Rows swapped in pairs by one turn or mirror: which row each one swaps with:
j814: [-20  -2  16  -6 -30  17   2  29  -2 -17  -4 -17  20   5  24   5 -14   6
  -5]
j839: [ -4 -22  41  -4 -39  -1  15  33 -11 -24  -9  -2  -9   0  22 -20 -18 -15
  -1]
j401: [ 14 -20 -15  16  -2 -14  19  32  -8 -25   3  11  23  -9  40 -18  -8   3
 -16]
j710: [  5 -12  46  -3  -7  -7 -14  12   1  -9 -16  20  15   2   6  -4 -14   9
  -2]
j427: [-18  10  -2   2  -7  -6  16  43  -5 -13 -20   9  13 -11  31  -7 -10 -23
 -15]
j945: [-10 -18   6   1  10 -23   2   3  -3 -17  -2  16 -12 -13  13  -5 -10  -4
   6]
j48: [  1  -2  -3  -5   7  -1  11  34 -25 -15  -1  10  32 -10   6  -9  -6  -8
  -3]
j134: [ 26   2  27   7 -23 -10  -4  24  11 -19  21  27   2   4  -3  -4   7   8
 -10]
j263: [  3  -3   6  -5  -2  16 -11  32   1 -10 -17  10   5  -9   0 -22 -10  -6
 -43]
j332: [  2 -12  20   4 -24  -1  14  16  -4 -16 -10  -4  13   2  33  18  19  31
 -10]
j197: [  3 -35   1  20  -3   4  20  11  -4  -3  -7  22  -5  -5   8 -28   3  11
 -29]
j894: [  2  -4  12  14  -5   5  19  29   0 -17  16 -36 -23   1  10  -8  -7  -9
  -9]
j682: [ 17 -14  11   2 -28 -18  29  20  -6  -3 -11  -1 -22  -8  -8   1  20   0
 -12]
j143: [ 19 -14   7  19   8   7  15  40  -5  -4  -3  13   8  11  36 -35  -7  -4
   0]
j512: [ 19   1  13  12 -26  -4  23  26  10 -34  -9  24 -12  -2   2  15   6  15
 -20]
j892: [ -2 -19  24  -9 -32   6   2  32   5 -12  10  25 -36  -3  17  -8  -7  -6
  -8]
j689: [ 26 -20   8  -8 -35  -5  -8  37  26 -30   1   9   4  24  11  -4   3   0
 -10]
j137: [ 16 -25  -9   0 -18  12  25  24   6 -26 -20   2   3  11 -14 -26  -3 -13
 -17]
j983: [ 23   5  23 -16  -3   0 -13  32   8  -2   2   5  -7  -3  32  -4  -6  24
   5]
j327: [ 20   6   6  -1  -1  11   2   7  -1   7   7 -10  17 -14   6 -19  10  -3
 -20]
j281: [-15 -24  32  17  -6 -15  10  38 -23 -13 -12   8  27   0  16  -4  -5  10
  -5]
j283: [ 30 -18  -3  18 -13 -19  -8  25   1 -12   8   9 -16  23  -5 -10  -6  14
 -12]
j536: [  6 -10  17  -2 -33   5 -20  14   2 -17 -15   9 -13  30  -5   4  -3   2
 -14]
j308: [ -1 -27  27  17 -19  -2  25  51  -3 -32 -15  22  -6  11  19  -9 -20 -13
  -4]
j413: [  9   3   6   1 -19 -13  18  27 -11 -12  33 -16 -23   0   8 -16   2  -3
 -21]
j615: [-19 -11  -8  -6  -4  10   1  37 -11 -16  12 -18  -2  -6  31   3  -2 -13
 -13]
j643: [ 23 -22  10  -5 -22  -8   9  27  15 -32   0 -14  10  24  24  -3  -1  17
  15]
j422: [ 21   1  21  20 -19   1  26  27  -4   3  16   0  -8  -9  -2 -16  23  10
 -22]
j491: [  2   1   7  -6 -36 -12  -2   2   5 -22   4   0   3 -20  20  -2  18 -13
 -22]
j774: [  5 -16  19   7 -12  10  17  38   4  -2 -22 -12   6  -9  48 -27  -8  -8
   4]
j322: [ 15 -13 -17 -11  -9   7   1  15 -20   6  -2 -10   5  12  25 -23  -2  -7
   6]
j741: [-14  -5  15   0  20   7  13  32  -9 -18   9  -5  25  -5  21   1   6  -8
 -17]
j840: [ 14  -9  45  -1 -18   1  15  25  10 -13  15  33  -6  -4  11 -17  12  -4
 -15]
j917: [ 16  -6  -9 -14 -31  -6   9  34 -32 -14 -27   1  19   3  17  -1   0  -3
  -6]
j875: [ 12  11  16  16 -19 -18   1  32  29 -10  14  19 -23   3  25  -8   2   0
 -12]
j144: [ 16 -18 -23 -19   3   8  19  37   0 -15 -16   4   8   8   6 -10  -3 -11
   4]
j651: [ -3 -33 -14  23   5 -11   7  31  17 -15 -18  13  -7   4  -4 -14  -2  -9
  -7]
j324: [-16 -11  28 -12 -23 -20  13  36 -30 -27  -4   5  -3   6  14  -7 -23  -7
  -8]
j748: [ 10   3 -11 -24  -8  11  22  38 -17 -15  -3 -16 -15   4  10 -10  17   6
 -10]
j165: [ 25  10  12 -15 -35  -3   4  16  -5   2  -5  12   4 -15   3 -23   2   9
 -27]
j696: [ 18  -1   1  20 -19   9  31  47   4 -22  15 -21  -6   4  29  -2  11  -9
 -14]
j782: [ -4 -40  11  11 -15 -37   2  30 -13 -12  -5 -14  15  -1  21  -7  -3   0
 -10]
j406: [ 16  -8   5  -4 -42  -9  11  32  14 -18 -15  -1   9  -3  32   3  26   0
   9]
j467: [ -1 -32  20 -10 -21 -16 -14  42  -3 -32   1  16 -13  22  17 -26  -7  10
 -18]
j342: [  2  -7  26  26 -13  14   6  33  30 -12 -16  -9 -21   7   8  -5  -3  -1
 -21]
j881: [  6 -14   9  10 -15  17  14  17  11   3  14  13 -22   2   3 -34 -17   3
  -4]
j431: [  9  12  27  16 -22  16   9  41   8 -26 -16   7   4  19  10   8  13   2
 -20]
j9: [  0  -5   7  -1   9 -18 -13  23  -6  -9  -6  -1  12   0   6  -1 -24  24
  -9]

Swapped with j894: j839
Swapped with j422: j281
Swapped with j324: j413
Swapped with j143: j431
Swapped with j137: j643
Swapped with j48: j134

Rows swapped in pairs by one turn or mirror: which row each one swaps with:
j660: [  2  11 -20  17  -2  -6  28   4   9 -10   2  -5   3 -17  13   8   9  -3
  19   5  14]
j818: [ 19  -7  20   0 -18   4  -5 -10 -18 -13  19  10  37  -6  13   7   5  10
 -13 -11  -7]
j437: [  5  20  -4  17 -16  -5  21  12   8   2  11  -9  -7  11  11  23  -2  -3
  12  -3  15]
j687: [  7 -11 -25  -2   2  -1   0  -2  -3 -12  -7   9  -5  14  34  -3   1  20
 -26  -3  30]
j432: [  6 -20 -15  11  13   0   6 -23   6  -2  -1 -21  10  -7  12   4   7 -18
 -19  -4   2]
j673: [  9   7 -26  19  -2  -1  23   8   5 -14   7  -7   9 -19  12  -3   9  -4
  17   9   6]
j302: [ -5  -3  -8 -14 -19 -14   3  11 -40   9  13   0   9   0  -4  18 -10  -6
  -5  19  17]
j259: [  5 -25  -2 -26 -12  14 -24   8  -9  -5  18 -10   9  -4   1  -9   7  27
  12  -6  19]
j417: [ 26 -23  -9  -3 -12  -9   5  -6 -13  12  13 -17   7 -18   7 -14 -30  38
  -4  14   1]
j943: [ 39  -1   0  -5  16  15  -3  12 -13  -5 -15 -12  -1 -16 -10  -4 -16  19
 -15  18  11]
j593: [-16  -3 -19  -2 -22  -1   7  -2   6  -6  10 -13  10   5   1  30  16  26
 -26   0  -3]
j878: [  2 -12 -24 -17  -3  -4  14   6  -7   7  -3   0  10   2  44  10  -3   7
 -27  -1  23]
j132: [ 11 -24  -3   3  -4  -6  12  -7 -18   0  -2   7 -20 -24 -23  -4 -14  19
  -5 -20   8]
j918: [ 23  -7   4  -7 -27   1  13  19 -14  15  12 -14   2  24  18  31 -14  18
  -4  -6   5]
j361: [  1 -29  -5 -26 -13   0  20   8 -19 -17  15   7  12  16   6   6   1  27
 -17 -15   2]
j951: [ 10  -9   7  18   1 -11  -6 -25   0  -5   3  -2 -11   8  -4   7  -1  29
  21  -9  -6]
j376: [ 18  -5   4  -7 -24   1  -9  19  -3   8  -5 -23  37 -12  11  26  -8  22
 -23   1   8]
j330: [ -1   0   1 -16   3   8  -9  -6   4  13 -22  19  16 -10  15  -7 -15  26
  10  16  17]
j106: [ 14  -9   3   4  -6  -9 -14 -22  -5 -12  10  -7  -7  11   5  18   8  37
  11 -15  -4]
j605: [ 13  -8  14 -14 -26  17  -8  13   0   0  27 -22   8 -19 -15  18  -1  19
 -12  -9   8]
j619: [ 19   0   7 -17 -11  -3   8   5  -1   2   2  15  25 -25   1   7 -11  27
 -27  -5  40]
j479: [ 12   3   5 -17  -5  10  10   2  -4  -8 -30 -14 -11 -22 -16  10 -12  11
 -10  16   9]
j576: [  1 -19  -8  19 -15  14   5  -2  -3  18  29  -6 -15  -5  -7  -4  21  24
 -14   7  14]
j570: [ 10 -10   9 -15  -1  18  27  12 -17  29   2  -3  16  -5  25  -8 -26  24
   2   1  10]
j6: [ -8   0  -8  -2  16 -14  -2 -11   3   0  -2  -8  15 -25   4   3 -27   5
  -9  28  12]
j35: [ 23   0  16   4 -13 -23  18  11 -11  16 -17   7   4  -2 -20  -9 -12  18
   8  -3   6]
j764: [-13 -25  14   1   7  17  -8  14  -6  12  21 -20   1 -12  10  13  18  13
 -19   1   0]
j408: [  6  -9 -23 -12  -3  -2   3   5  -8   2  -8   1   1  12  41   6  -2  17
 -31  -5  26]
j146: [ 15  -2 -32  23 -10   6  16   1  -4 -14  13   0   7 -22  13 -12   7   2
   6  10   7]
j898: [ 30 -19 -14  -8 -12   9  -5  16 -11  13  26 -28  12   5  -3  23   6  23
 -17  -9  -1]
j445: [  0  -7   6   1  -6  16  17 -12  11  -2  14 -12 -12  -2 -13  15   6  44
   5  16  10]
j29: [ 29 -29  -8 -14 -19   2   1  -2 -15   4  17 -16  17 -10  14  -1 -27  40
 -12   8   2]
j846: [  3   2  12   7  -7 -12  17  10 -10   7  -8  12   8  17  -8 -21 -18  35
  -2  15   5]
j729: [ -7  -7   7   6  -7  -9   6  -7 -15 -12   1  -2   9 -12  -1 -24 -21  -4
  23  -3   5]
j396: [ 11   7  18  -1  -3  19  23  -8  -8   0  -2   5   5   0  12  20   8  14
  20 -25  -1]
j801: [  5 -14   3  -9  -9  14 -16 -25 -26  15   4 -10   0 -22  17  13 -22  13
 -16  13   3]
j735: [ -9  -5  -5   9   7  10   9  32 -21  -3  16 -18  24   8  16   3  10  12
 -13   7  -7]
j914: [ 14   7 -22  22   0   0  24   0   7 -10   9  -4   6 -24   9  -2  10  -1
  16   9   9]
j116: [-14 -29   3  14 -10  -6   2  -7   3   2  16 -24  32  -9   0 -11 -15  12
   0   8  20]
j320: [ 29  -2  -3 -14  -4  10 -18 -18 -15 -10  -6   3  -9 -16  -1   7 -12   9
 -11  16  34]
j300: [  5 -17 -19 -11  -5 -10   7 -11 -23 -14 -13   6  12  12 -16  33  -5  18
  -6   2   1]
j984: [ -1 -10  -2  16 -23  16  19   4  -3   5  15  16  14 -24   7  23   5  32
 -12 -18  -1]
j425: [  5  -5  10  16  22 -19   6   2  13  22 -14   2  10  -3 -12  15   6  16
   1   8  -6]
j87: [ 29 -10  20   1   6  -9  19 -14  12  16   7  -7   7   0   8   2 -14  -8
  18   7   3]
j972: [ 10   6   8  -4   8  -2  23  -9  -1 -21 -31 -11  13  -4   3  -6  -8  -1
 -22  -4   3]
j606: [ -8   9  -7   9 -12  -4  -7   4 -11  28   6  19   9  -8  -8  -1  24  12
   8  -1   5]
j223: [ 24  -9  -9 -24   2  -6  20  -1   3  20  12  -1  12   2  31   8 -12 -11
 -20   9  12]
j318: [ 15 -22  -3  17   3  21  13  18  -1  20  24   9   9  -1 -18  -8 -18  11
 -12  -6   1]
j870: [ 20  18   6   9  11  -2  -2  -8  -9  -7 -24   6  14  -8   5  12  18   0
 -14 -18   4]
j779: [ 17   3   4  -1  29   1  31  13  10   2  19   8  12 -19  11   4   6   9
  10  -9  13]
j487: [  1  -6  -7  -6  -6  -1 -13  18 -26  28  25   6  18  -3  -9  -6 -19   3
 -16  12  15]
j291: [ 12   8  10  -6 -16  -1   8 -15  14 -10   5   8   9   4 -30   9   9   6
 -12 -16  21]
j843: [ -6 -11  18 -10 -13 -18  25 -16  10  -4  14  -6  10   1  -9   4  12  -2
 -10   1  31]
j744: [ 23 -18  25 -13 -11  -6 -12  14 -14   8  21   1  32   2  12   9  11  16
  -5 -16   8]
j507: [ 21  -1   5 -11 -11  26 -20  -3   3  -7 -11   7  13  16  -7   4 -15   3
  -2 -17  14]
j371: [ 24  -2   7   8  16 -14  -8 -13   7  11 -13 -22  -8  -3 -14  -3 -20   7
   5  -5  16]
j571: [ 11 -12  10  20  -2  21 -12   4  -2   6   7 -23  -3   3   3   0  25  17
 -22 -15  -3]
j459: [  5  13 -12 -16 -25   6   7  14 -14  19 -17  -8   4   2  28   1  -7   9
 -10 -23   9]
j584: [  5  -3 -31   4   0   6  10  24  -8 -16  -3 -27   3  13   3  17 -13  18
  -9  16  22]
j194: [  4 -10  13 -16  13  -5  -9  -3  -4  26  -6   3 -19  -3 -23   1 -13  11
  -6   6   2]
j206: [  3 -12 -24 -10   1  -7   9   4  -6  -3  -9   1   3  11  39   6  -4  11
 -32  -9  22]
j662: [ 12   0  -7   6   0   6  14  36  -7  18   5 -14  28  -5   9 -15   4  28
 -23  11  16]

Swapped with j206: j673
Swapped with j35: j744
Swapped with j300: j116
Swapped with j361: j729
Swapped with j972: j735
Swapped with j898: j371
Swapped with j818: j846
Swapped with j6: j593
Swapped with j318: j507

